In the rows, zero is written as 128.
runs of hidden systems
dedu, path 1 (11 x 20)
[[ 80 167 104 126 147 112 123 126 117  95 141 142  98 126 120 146 111  94
  107 110]
 [111 132 115 137 165 156 124 108 145 136 155 145 113 152  71 112 127 144
  152 144]
 [103 102 118 157 142 139 114 129 138 106  78 115 132 113 100 159 134 156
  134  94]
 [119 145  95  97 146  99 145 118 160  95 112 177 102 122 135 139 112 148
  111 108]
 [131 142 142 155 114 147 121 132 133 153  93 179 118 173 100 115 109 161
  125 140]
 [ 73 136 113 169  85 106 132 134 114 105  98 120 131 134  97 134 113 105
  104  97]
 [ 96 143  85 107 156 106 154 120 147 124 157 136 124 141  85  66 123 139
  116 124]
 [128  94 133 145 159 154 109 151 125 160  93 113 132 125  68 116 142 178
  104 125]
 [122 112 108  98 116  83 141 141 133 113 103 145 103  70 106 173 126 141
   87  90]
 [142 110 123  94  89 103 144 117 142 142 137 207 114 148 108 106 108 175
  130 154]
 [ 91  97 137 174  58 121  96 153  94 129  80 137 155 157 127 110 107 142
  109 128]]
Zat, path 2 (11 x 20)
[[147 170 125  81 141  96 141 130 118 156 182 131 100 130 170 111 120  87
  115 145]
 [158 213 155 131 168 102 107 148 144 158 126 137  91 127 146 136 138 136
  117 125]
 [152 188 149 174 159 145 152 126 181 107  88 148 139 133 146 116 129 149
  115 104]
 [160 103 142 156 141 145 188  98 155 125 109 138 159 117 187 111 127 145
  129 112]
 [165 106 144 146  87 109 146 110  94 163 157 138 165 114 207 131 119 126
  127 132]
 [161 174 149 132  71  92 114 156  97 176 152 129 148 151 157  88 123 117
  114 153]
 [141 200 167 136 119  83 125 163 150 162 114  77 123 131 117  75 153 123
  120 130]
 [119 175 139 154 163  88 132 144 177  92 112  92 145  84 148  96 152 144
  100  88]
 [163  99 114 124 156 122 128 137 151  93 111 135 176  85 192 114 135 193
  100 101]
 [200  82 148 143  96 152 105 139 110 142 122 117 195 121 186 147 144 171
  145 140]
 [161 131 162 157  50 149  99 143 102 135 157  85 187 162 156  95 143 100
  151 168]]
bopi, path 3 (11 x 20)
[[101 115 133 168 146 142 103  88 118  89 150 165 137 121 200 175 106 132
  152 119]
 [127 154 120 123 162 129 171  86 130 150 207 172 111 143 153 101 112 104
  125 148]
 [158 184 141 107 150 137 142 145 111 162 122  81 127 162 179 117 141  70
  143 137]
 [129 197 112 104 109 130 107 149 150  52 119 113 114 134 109 161 137  75
  121 120]
 [133 140 148 115 164 108 141 108 199 116 123 125  91  83  81 152 153 155
  156 117]
 [156 132 132 165 146 119 130 105 140 151  80 152 133 120 184 183 123 181
  157  92]
 [117 146 119 145 113 134 169 105 118 132 128 224 102 152 140 145  81 120
   89 123]
 [125 139 188 123 110 103 179 134 117 195 120 117  87 125 135  98 129  66
  105 139]
 [129 181 120 124  65  65  99 169 104 114 119  75 143  99 149 143 141  90
  106  99]
 [131 156  83  85 128  83 123 153 166 105 138 129 121  86  40 131 148 168
   97 108]
 [167  76 132 124 162 136 130 142 136 188  56 123 118 110  97 168 151 204
  140 109]]
nef, path 4 (11 x 20)
[[130 164 141 120 206  88 154 110 173 176 142 136  75 109 115 100 138 157
  132 119]
 [104 185 114 164 147 118  94 163 117 132  45 114 117 142 117 152 125 147
  103  81]
 [161 166  89 114  83 133 172 135 142 119 111 190 150 165  97  90 108 153
   90 129]
 [151 126 149 107 163 103 199 121 182 125  87 111 109  79 157 115 144 119
  111  99]
 [129 161 132 160  84  84  79 175 112  99 109 138 140  80 140 162 125 142
   61  94]
 [157 140 135 110  99  80 150 148 126 185 162 140 141 133 114  44 127 159
   97 152]
 [ 95  93 156 129 149 124 145 155 134 123  48  59 133 121 167  78 150 109
  110 105]
 [125  91  96 136  78 147 107 163 107  60 134 150 179 113 109 122 115 139
   61 124]
 [181  60 148  90 138 129 174 120 141 179 166 109 145  85 107  90 160 149
  122 153]
 [131  88 174 148 111 134  89 162  93 140  75  56 145  99 178 171 152 108
  139 113]
 [136 115 132 136  49 145  96 137  85 116 194 169 178 158 147  98 101 120
  117 174]]
Lati, path 5 (11 x 20)
[[139 113 118 171 158 185 144 128  86 154 104 131 145 152 143 151 123 111
  100 115]
 [137 133 130 140 146 156 155 107 139 123 201 154 119 111  83 125 129 102
  109 145]
 [135 177 144 120 109  74 114 117 152 129 154 116 112 107 141 150 142 109
  167 128]
 [125 159 110 102 100 120 119 151 131  97  76 136 133 169 163 106 117 119
  126 124]
 [114  74 155 116 152 153 147 135 141 136  85 126 115 132 111  89 136 142
  115 140]
 [117 123 151 189 148 125 118 131 111 154 130 112 129  93 131 154 132 128
  106 105]
 [135 173  84 139 136 120 129 117 129 113 175 165 149 125 122 127 114 151
  110 118]
 [161 126 132  90 125 113 150 107 153 156 124 126 114 139 129 137 140 140
  182 142]
 [136 142 153 137  92 151 135 149 111 130  83 112 131 152 147 147 128  80
  125 126]
 [107 121 141 128 123 134 137 140 141 102 137 141 126 119  82  82 123 117
   80 135]
 [121 127 141 136 143  73 106 125 141 157 140 103 116  90 126 132 145 166
  149 112]]
Zat, path 6 (11 x 20)
[[115 170  75 134 143 105 100 144  85 147 143  52 160 143 152 118 135 114
  144 104]
 [146 162 103  90 168 145 108 186 110 105 100  95 133 129 148 112 143 104
   68 117]
 [192 119 159 113 172 175 126 153 155 106 129 110 131  83 122 151 169 133
  102 135]
 [171 127 141 146 123 164 118 100 158  77 189 144 171 112 160 150 136 127
  162 151]
 [134 128 137 121 132 143 111 102 122 142 171 131 149 188 193  90 120 122
  193 173]
 [110 175 153 160 173 134 106 140  85 196 141  75 118 174 162 103 135  88
  149 140]
 [128 218 111 157 188 138 146 157 123 135 139 101 128 135 119  94 137  94
   64 102]
 [193 155  95  90 200 137 183 134 172 118 125 125 133  89 139 128 154 148
   87  94]
 [213 129 141 119 128 150 142 109 158  96 131 155 155  90 214 199 136 136
  146 121]
 [177 123 192 142  68 166 119 115 130 122 149 186 159 173 216 112 109 118
  153 185]
 [131 158 200 174 112 116 136 117 117 220 164  99 127 177 154  45 137  97
  166 179]]
ligo, path 7 (11 x 20)
[[118 159 100 159 168 153 139 125 117 132 165 134 133 126  97 133 125 123
   97 111]
 [176 134 102 107 144 138 158 112 170 122 130 122 133 108 100 157 150 149
  148 115]
 [159 117 119  94  77 131 154 131 121 100 106 147 131 123 163 162 123  87
  119 124]
 [115 140 167 147  77 114 125 120 144 112 138 188 123 147 142  97 104 127
  121 152]
 [ 91 150 174 164 127  73 112 127 144 160 107  85 111 121 132  96 137 132
  154 120]
 [ 89 142  89 156 174 123 134 145  98 136 133  89 144 125 124  99 131 112
   83  94]
 [169 124  87 110 182 145 151 129 146 137 147 147 138 104  80 124 141 177
   98 118]
 [193 115 118  82  94 133 134 146 126 124  94 131 128  96 126 204 143 127
  129 120]
 [139 132 142 149  29 143 121 127 109  93 119 185 153 157 159 149 102 112
  124 149]
 [100 129 192 177  91  91 115 111 157 153 121 123 135 162 153  60 124 156
  179 150]
 [ 66 130 136 151 169  95 116 153  86 175 122  39 126 126 150  70 142 105
  111 107]]
Lati, path 8 (11 x 20)
[[ 94 140 161 101 102  98  87 160 126  95 132 143  96 123 138  98 121  98
   93 153]
 [ 88 119 135 129 155  99  69 141 144 121  96 122 114 138 114 105 134 180
  150 127]
 [110 110  91 154 173 147 124 117 112 140  94 108 148 144 143 147 127 156
  141  98]
 [141 105 101 131 171 172 169 100 114 129 165 148 137 122 137 147 122 107
  116 122]
 [141 140 157 120 124 123 138 104 138 128 180 153  97 108 138 166 128  92
  146 144]
 [109 179 144 128  85 105 108 128 143  99 115 146 109 154 138 128 115 103
  148 140]
 [ 88 126 125 111 132 118 139 135 152 116  74 116 111 156 112  85 125 129
  135 123]
 [104  99 136 138 175 122 141 140 117 151  91 107 108 102 128 132 137 136
  100  99]
 [138 134 106 147 158 136 129 129 117 120 148 163 127  99 128 169 117 151
   89 105]
 [149 122 119 120 111 125 142  91 156 116 158 171 128 119 123 164 121 148
  166 132]
 [127 135 138 136  68 120 154 105 125 133 108 132 130 150 146 144 114  97
  166 134]]
ligo, path 9 (11 x 20)
[[106 213 120 120 142  89 101 126 120 152 161 111  92 145 122 151 128  90
  160 128]
 [107 190 100 137 164 168 166 119 155 102 101 124 111 181  88 113 124  89
  129 113]
 [125  86 138 113 161 142 199 100 183  94 100 140 108  90 111 135 136 122
  117 109]
 [120 109 128 105  99  76 149 113 118 113 162 166 101  67 151 184 112 108
  106 115]
 [121 205 115 143  76  70 116 117 133 137 152 181 112 145 125 136 101 136
  138 128]
 [107 171 127 153 110 100 157 131 154 153  60 103 114 167 101  96 132 122
  148 106]
 [ 93  88 121 141 135 129 180 130 122 127  93 106 131 110 100  90 124 112
   71  96]
 [134  89 102 113 131  89 132 130 135 129 172 146 132  59  88 132 133 176
   83 112]
 [159 150  82  90  84  76  90 154 110 139 119 134 132 112 111 183 129 166
  133 118]
 [138 139 107 141  59 146 122 146 112 127  60 164 147 189 123 129 106 143
  127 130]
 [106  61 174 162  92 130 142 120 138 153  81 125 140 146 119  81 125 154
  147 142]]
nef, path 10 (11 x 20)
[[126 183 152 132  66 148 130 109 191  28 106 113 128 153 123 140 136  63
  183 142]
 [112 134 148 121 135  81  99  90 199  67 185 195 106  87 133 133 125 181
  165 141]
 [ 86 117 144 144 201  72  90 121 112 212 121 154  69 110 131 142 120 200
  137 115]
 [ 86 160  93 168 116 136 138 142  72 187  69 145 113 202 104 127  94 118
  102 105]
 [125 154  67 104 102 148 225  97 152  90 113 133 138 163  90  99 114  65
  121 114]
 [141 135 110  80 133  94 153 128 187  57 126 108 112  53 109 174 152 107
  128 100]
 [159 147 158 103  87  65  63 171 136 147 136 150 101  79 101 172 142 178
  115 140]
 [125 131 191 140  88  86 129 141 128 209  83 144 102 162 141  73 117 154
  140 152]
 [ 51 110 133 178 103 117 166 110 123 103  74 137 141 158 166  77  95 101
  110 105]
 [ 84  91  52 112 132 105 167 107 121  85 177 135 153  92  94 105 111 128
   79  99]
 [151  86  95  53 152 104 136 157 117 157 130  66 110  73  66 151 164 129
  118 118]]
bopi, path 11 (11 x 20)
[[127  82 164 132 144 106 143  91 178 128 135 174 103  92 127 137 128 180
  152 132]
 [135 126 135 156 133 108 137 112  99 177 121 166 140 147 218 119  99 159
  130 120]
 [101 162 106 108 110 118 137 148  82 135 146 160 106 162 137 106 102  70
   78 136]
 [120 137 152  81 121 104 134 159 123 145 133  59  94 104  94 120 158  64
  119 134]
 [160 132 105 103 106 102  83 152 144  92 118  85 151  77 120 184 159 152
  150 103]
 [160 108 105 109 153 134 121 113 169 115 133 196 124 115  91 154 123 215
  127 129]
 [136  80 172 138 144 158 142 113 114 194  79 179 104 166 167 127 109 159
  142 148]
 [ 81 116 152 135  62 110 126 129  81 115 130 163 117 158 196 121  90  66
  110 143]
 [ 94 148 134  78 114  57 138 145 123 121 194  91 103  95 127  67 136  71
  101 140]
 [161 166  91  80 172  86  79 179 119 140 128  28 147  90 129 139 176 146
  134 104]
 [164 125  66  89 159 170  82 149 135  87 107 157 126 122  67 216 136 181
  131 115]]
dedu, path 12 (11 x 20)
[[136 103  93 133 106 168 113 142  66 145 115 146 143 154 118 177 112 121
  110 126]
 [122 128  93 112  87 136 124 126 136  55 167 142 149 121 103 140 121 103
  116 133]
 [117 132 145 125 136 129  78 138 164  91 142 128 135 139 107  87 142 157
  149 156]
 [ 87 126 159 128 159 106  80 156 126 130  90 108  91 115 129 141 139 131
  127 121]
 [ 95 112 116  97 156 109 147 109 119 148 141 166  74 125 124 153 111 117
  128 127]
 [118  87 116 162 128 170 134  99 117 135 130 172 143 152 111 144 107 153
  142 132]
 [104 140  87 156 109 122 106 132 127  72 114 134 162 128 138 147 111 144
  117  95]
 [120 186 100 100 142 116  98 145 144 106 135 143 117 162 102  96 123 142
  126 135]
 [101 125 152 137 139 150 105 151 130 137  91 120  93 147  67 131 139 124
  127 137]
 [ 81  95 124 120 138 107 162 110 149 102 123 141  94  88 102 142 125 119
  110 105]
 [124 106 117 141 147 119 143 101 146 144 131 181 127 138 124 106 109 185
  129 123]]

runs to name
path 13 (2 x 20)
[[ 67 103 138  95 152 116 141 105 145  72 165 159  95 126 165  84 110  91
  121 147]
 [ 69 100 123 146 184 129 106 127 120 123 159 108 100  89  57 145 136 130
  106 116]]
	nef
path 14 (2 x 20)
[[112 166 146 114 132 114 130 129 133  93 118 118 105 127 178 143 129  72
  129 125]
 [109 178 142 163 163 134 145 115 154 109 146 169 110 137 146 104 110 116
  106 123]]
	ligo
path 15 (2 x 20)
[[120 106  92 133  99 144 157 135 111  94 127 162 157 121 116 119 107 121
   69 115]
 [165  78 125  71 105 112 152 129 127 163 131 126 119 105 108 139 144 143
  139 146]]
	Zat
path 16 (2 x 20)
[[129  83 164 102  93 144  61 161 105 143 156  75 141 149  77  90 157 125
  152 191]
 [ 75 156 123 145 151 120  60 142 126 114 180  43 130 136  61 102 162 105
  165 143]]
	Zat
path 17 (2 x 20)
[[ 55  69  97 148 153 117 103  95 110 123 159 161 122 120 111 137 101 170
  138 122]
 [108 105  83  94 158  96 113 102 106 191 139 127 100 143 104 163 123 167
  186 125]]
	ligo
path 18 (2 x 20)
[[132 145 109 136 173 121 231  69 152 136 137 161 121 129 180 109 110 113
  129  99]
 [158 155 153  87 123  83 204 119 145 174 158 143  74  88 122 127 133  84
  101 128]]
	ligo
path 19 (2 x 20)
[[ 84 118  86 107  91  69 132 158 128 143  49  99 112 122  38 115 128 155
  105  92]
 [ 88  73 110 104  93  95 124 150 148  70  58 104 112  64  76 175 138 135
  106  84]]
	Zat
path 20 (2 x 20)
[[ 88 141 144 129 166 156 114 132 128  82 159 132  89 120 114 143 132  68
  106 138]
 [125 120 107 105 197 151 138 109 141 130 167 173  98 131  97 124 122 155
  122 141]]
	Zat
path 21 (2 x 20)
[[ 86 115  91 156  67  74 128 104  96 145 154 123 156 131 138 122 103 133
  149 109]
 [131 109  74  97 133 123 175 137 116 138 149 104 158 118 107  72 129 123
   82 120]]
	bopi
path 22 (2 x 20)
[[112 109  83 136 100 120 176 128 143  70 107  81 164  77  88 147 141  93
   96  77]
 [137  48 100  37 101 105 130 134 127  75 146 151 131  81 146 136 125 135
  107 140]]
	Zat
path 23 (2 x 20)
[[122 214 115 159  58  87 137 147 145  89 107  58 162 125 111 107 144  70
  126  97]
 [145 111 101  45 135  77 150 165 154 114 114 113 143 108 145  35 137 151
   78 128]]
	Lati
path 24 (2 x 20)
[[119  94 193 132 110 111 142 110 155 137 107 166  90 112 157 138 123 138
  139 140]
 [ 90 156 143 195  90 115 126 128 114 132  92 167 127 154 126 126 100 135
  108 111]]
	Lati
path 25 (2 x 20)
[[114 145  55  80  97  80  50 152  94 111 121 161 121 130 129 187 107 181
  139 119]
 [119  39  73  76 108 177 127 112 118 104  79 130 142 169  87 164 121 150
  181 136]]
	Lati
path 26 (2 x 20)
[[ 62 104 185 151 178  91 109 126  87 188 126 112  62  99 158 156 120 104
  118 115]
 [111  88  74 117 166 120 172  74  88 180 189 158 113 124 142 170 102 125
  152 115]]
	dedu
path 27 (2 x 20)
[[154 179 132 110 144 161 112 161 143 124 123 126 131 177  96  75 141 118
  104 157]
 [113 128 172 154 130 137 122 149 139 122 111  87 102  96  68 143 155  95
  101 122]]
	dedu
path 28 (2 x 20)
[[154 192  84  59  99 119 105 156 178  51  86 130 136 160 110 118 138 136
  147 131]
 [155 125 185  85 149 122 136 137 199  95  90 194  76 100 135 126 134 164
  104 145]]
	nef
path 29 (2 x 20)
[[ 91 137 116 104 150 105 101 112  82 211 111 156  59 183 135 178  98 127
  184 136]
 [ 71 127 122 162 130 176 160  95  96 169 119 131  88 194  42 136 109  69
  161 137]]
	ligo
path 30 (2 x 20)
[[116 174 113 101 172 122 152 121 117 102 100 105  83 119 207 207 125  50
  143  87]
 [129 180 131 159 146 171 194  85 150 103 163 236 102 159 139 123  87  96
   89 133]]
	ligo
path 31 (2 x 20)
[[114 133  89  92 160 132 140 151  91 169 109 144 103 163 105 113 116 126
   90 124]
 [125  86 145  99 108 146 133 150  97 138  99  94 107 113 106 168 145  81
  121 135]]
	bopi
path 32 (2 x 20)
[[ 96 184  48 121 148  92  77 128 102 107 127 141 137 152 166 150  98 160
  147  98]
 [142 138 110 118 170 158 164 118 134 175  64 171 104 192 124 117 111 164
  137 127]]
	ligo
path 33 (2 x 20)
[[123 170 158 118 180 143 118 149 168 116 147 122  86 114  61 116 154 114
  108 137]
 [135 135 144 158 142 122 101 115 139 153  93  90 119 123 129 190 146 150
  196 109]]
	bopi
path 34 (2 x 20)
[[ 86 191  87 113 172  86  44 155 167  83 149 144 117 134  56  96 133 201
  120 125]
 [146 101  73 101 198 123 127 108 152 139  61  68 151 131 151 167 156 187
  211  86]]
	Lati
